Each row has a name. Each piece below is followed by the name of the row it came from, unless a question asks for something else. Each question is about the rows just above it. Places in a row count from 1.

<168>: [131 138 135 128]
<35>: [153 114 106  90]
<27>: [129 128 126 131]
<135>: [152 135 112 138]
<54>: [196  77 142 162]
<91>: [188  35 138 161]
<10>: [109 122 157 168]
<156>: [124 136 154 160]
[168] is at row and place	<10>, 4
Row and place of [152] in the named rows:	<135>, 1
Row and place of [154] in the named rows:	<156>, 3
The entry that follows [154]:	[160]

<96>: [129 200 203 206 220 163 122 189]
<121>: [147 207 138 214 126 168  92  77]
<52>: [124 138 154 142 168  42 194  81]
<145>: [ 92 189 105 125  43  98 222  65]
<55>: [ 77 155  50  71  51 157  66  70]
The entry that follows [154]:	[142]
The entry that follows [66]:	[70]
Where in the named rows is [207]?	<121>, 2
Right after [206] comes	[220]

<73>: [144 117 120 131 133 123 138 126 121 123 118 134 126 106 130 147 143 119
 137 130 135 139 113 144 128 114 162 132 132 126 135 121 121]
<119>: [169 119 121 143 105 117 167 122 104 121 147 163 164 113 125 141 147 110
 156  96 147 180 102 179 104 105 111 135 129 117 165 120 142]
<31>: [149  91 113 135 152 119 146 116 113 149 134 117 117 117 114 135 152 140
 158 114 134 131 152 154  97 100 134 163 131 116 148 122 107]
<111>: [148 103 106 115 136  97 162 121 111 133 165 147 165 129 120 151 145 108
 161 132 151 202  76 183 101  98 135 145 127 122 137 128 132]
<45>: [145 106 118 127 136 139 142 127 125 138 142 122 145 134 117 112 134 139
 131 124 124 136 128 145 111 120 139 128 121 132 125 125 120]
Row and place of [161] in the named rows:	<111>, 19
Right after [91] comes	[113]
Where do [145 106 118 127 136 139 142 127 125 138 142 122 145 134 117 112 134 139
 131 124 124 136 128 145 111 120 139 128 121 132 125 125 120] appear?	<45>
Right after [146] comes	[116]

<102>: [151 130 176 126  66 173]
<24>: [101 124  66 100 213  54]
<149>: [117 127 167 119 118 144]
<140>: [160 161 179 160  62 168]
<113>: [140 130 163 142  81 174]
<32>: [105 124  90 105 175  98]
<36>: [168 132 175 166  64 150]
<65>: [153 131 162 154  86 142]
[167] is at row and place	<149>, 3
Row and place of [118] in the named rows:	<149>, 5
Right after [90] comes	[105]
What comes right after [119] in the named rows?	[118]
Right after [118] comes	[144]
Row and place of [162] in the named rows:	<65>, 3

<179>: [105 171 116 162 169  86 132 145 149]
<97>: [199 119  87 161 111 153 180 144 147]
<71>: [126 121 148 116 111 126 162  74 130]
<101>: [146 137 105 123 119 145 120  91 156]
<22>: [129  55 160 133 126 121 139 118 107]
<193>: [130 149 165 155 112 108 164 109 162]
<29>: [174 162  92  82 173  76 158  75 121]
<77>: [117 167  98 134 160  64 204  92 179]
<134>: [136  90 163 160 144  99 134 123 116]
<167>: [172  41 138 163 146 136 101 140 172]
<46>: [199 119  87 161 111 153 122  78 168]
<198>: [130 149 165 155 112 108 164 120 162]
[64] is at row and place	<77>, 6
Row and place of [41] in the named rows:	<167>, 2
find: [146 137 105 123 119 145 120  91 156]	<101>
What comes right after [171] in the named rows?	[116]
Right after [109] comes	[162]

